A single turn carries every row of the set below to another of its rows. Some are shown first; where does it send the rows asked next?
z995: [ 0.90 -0.11  1.61 -0.76 -2.83 -2.03  0.32 -0.75 -1.04 -2.91 -0.43 -0.45
 -0.21  1.03 -0.64]
z239: [-1.73 -1.22  2.35 -2.38 -3.30 -0.59  0.88 -1.86  0.26  0.39 -3.46 -1.06
  0.49 -0.28 -2.30]
z804: [-0.97  1.74  1.20 -0.41 -0.81 -0.90  0.15  0.00 -0.93  0.07 -0.14  0.27
  0.36 -0.67 -3.59]
z723: [-1.37 -1.99  3.17  0.29 -1.89  1.45 -1.73  1.49 -1.92  1.00 -2.23 -1.43
  0.64  0.83 -1.21]
z646: [-1.54 -1.46  1.40 -0.93 -2.80 -1.00  1.79  2.21 -0.57 -1.39 -0.23 -2.23
  2.10  1.66 -2.03]
z606: [-2.03 -2.97  0.85  2.44 -1.56  0.59 -0.61  0.27 -1.05 -0.21 -1.17 -1.73
  2.58  0.06 -1.48]
z671: [-0.32 -0.81  1.50 -0.28 -2.25 -1.56 -0.13  0.01 -0.25  0.22 -2.19 -1.16
  5.96  1.15 -0.04]
z299: [-1.83 -3.07 -0.01  1.20 -2.74 -1.49 -1.57 -0.04 -1.60  0.83 -2.17 -2.69
 -0.10  0.31 -1.09]
z225: [-0.76 -2.02  2.02 -1.29 -3.67 -1.01  2.74 -0.05 -0.08  1.21 -2.19 -2.30
  1.40  0.12 -1.53]
z584: [ 0.69  0.24  1.44 -1.43 -2.12 -3.52 -0.56 -0.74  0.87 -0.62 -4.05 -1.12
  1.35 -0.07  1.11]
z405: [-1.81 -0.43  2.85 -2.04 -1.18 -0.24 -1.80  1.82  1.35 -0.27 -1.99 -1.41
  1.27 -2.29  0.19]
z397: [-0.20 -2.52 -0.47 -0.88 -3.19 -1.33  1.08  0.06 -2.76 -1.29 -1.52 -1.85
  1.42  1.07 -1.75]
z63: [-0.07  1.02  1.44 -0.08 -0.84 -0.49 -3.45  2.54  0.57 -0.52 -1.53 -1.14
  1.61 -1.56 -0.48]
z857: [-0.35  0.17  1.36  2.59 -2.71 -1.08 -2.32 -0.33 -0.43 -0.75 -1.83 -1.20
  0.91 -2.34  0.67]
z401: [-2.20 -0.83  1.09 -0.13 -1.39 -0.83  0.05  1.14  0.48  0.96 -4.64 -1.13
  3.00 -0.93  0.92]
z263: [-0.76 -0.61  2.11  1.21 -2.29 -2.10 -2.28 -0.82  0.13 -0.79 -1.05 -1.24
 -1.65  0.30  0.01]
z983: [ 0.04 -0.33  3.20 -2.08 -1.95 -1.07 -2.04  0.74  0.59 -1.06  0.49 -1.36
  4.19 -0.17 -0.78]
z204: [-0.70  2.33  0.74  0.62 -1.22 -0.04 -0.55  0.36  0.21  1.62 -1.83 -1.76
 -0.43  1.00 -1.97]
z281: [ 0.91  0.61  0.97  1.44 -2.46 -0.93 -0.64  0.00 -0.50  1.48 -3.23 -3.19
  1.48  0.43 -3.35]
z651: [-0.68 -1.11  2.20 -0.08 -2.37 -1.18  2.61  0.30  0.18  1.29 -1.61 -1.26
  4.20  0.09 -1.41]
z436: [ 0.66 -0.13  1.42  0.23 -1.96 -1.68  0.08 -0.28 -1.52  0.07 -1.41 -1.27
  2.17 -1.24 -4.93]
z630: [-0.10 -1.61  1.66  0.45 -1.12 -2.68 -3.53 -1.55 -0.94  0.32 -2.26 -0.47
  3.08 -0.25  0.00]
z848: [ 0.23  1.67  1.75 -0.72 -4.02 -2.73  0.24  1.51  0.02 -1.90 -0.99 -1.77
  0.57 -0.63  0.15]
z731: [-0.66  0.61  0.07 -0.97 -2.33 -1.26 -4.23 -0.74 -0.72 -0.79 -2.01 -0.65
  2.16  1.78 -1.90]
z639: [-0.79 -1.24  1.77 -4.05 -1.52 -0.77  0.94  0.93  0.20 -0.15 -2.14 -1.86
  0.68  0.93 -0.15]
z693: [-0.85 -0.98  2.96 -1.94 -2.87  1.29 -2.81 -0.51 -1.63 -0.10 -2.84 -1.27
  0.90  0.72 -2.43]
z60: [-1.43  0.35 -0.39 -1.36 -2.80 -3.02 -0.61 -2.35  1.26 -0.20 -2.58 -0.27
  2.01  0.81 -1.75]
z250: [ 0.66  0.37 -0.43 -0.76 -2.75 -3.87  0.48 -0.69  1.28 -1.21 -0.97 -0.66
  2.09 -0.55 -1.03]
z843: [-0.03  0.38  0.61  1.03 -1.00 -1.34 -4.17  0.79 -0.52 -1.49 -1.12  0.17
  1.51  0.15 -0.75]
z29: [-1.09 -1.14  2.81  0.95 -1.24  0.97 -0.48  2.01 -0.97  1.15 -3.94 -1.24
  2.21 -1.07 -0.77]
z568: [ 0.31  0.93  0.94 -1.08 -2.04 -2.68 -0.28  0.89  1.77 -0.44  0.76 -1.18
  3.54 -0.41 -1.12]
z101: [-1.58 -3.14  1.93 -2.13 -0.71  0.11 -1.99  0.07 -1.65  0.65 -0.43 -1.19
  2.46  0.74 -1.21]

z29 goes to z63
z436 goes to z281
z723 goes to z843
And these:
z731 goes to z60
z263 goes to z995
z671 goes to z401
z639 goes to z101
z848 goes to z646

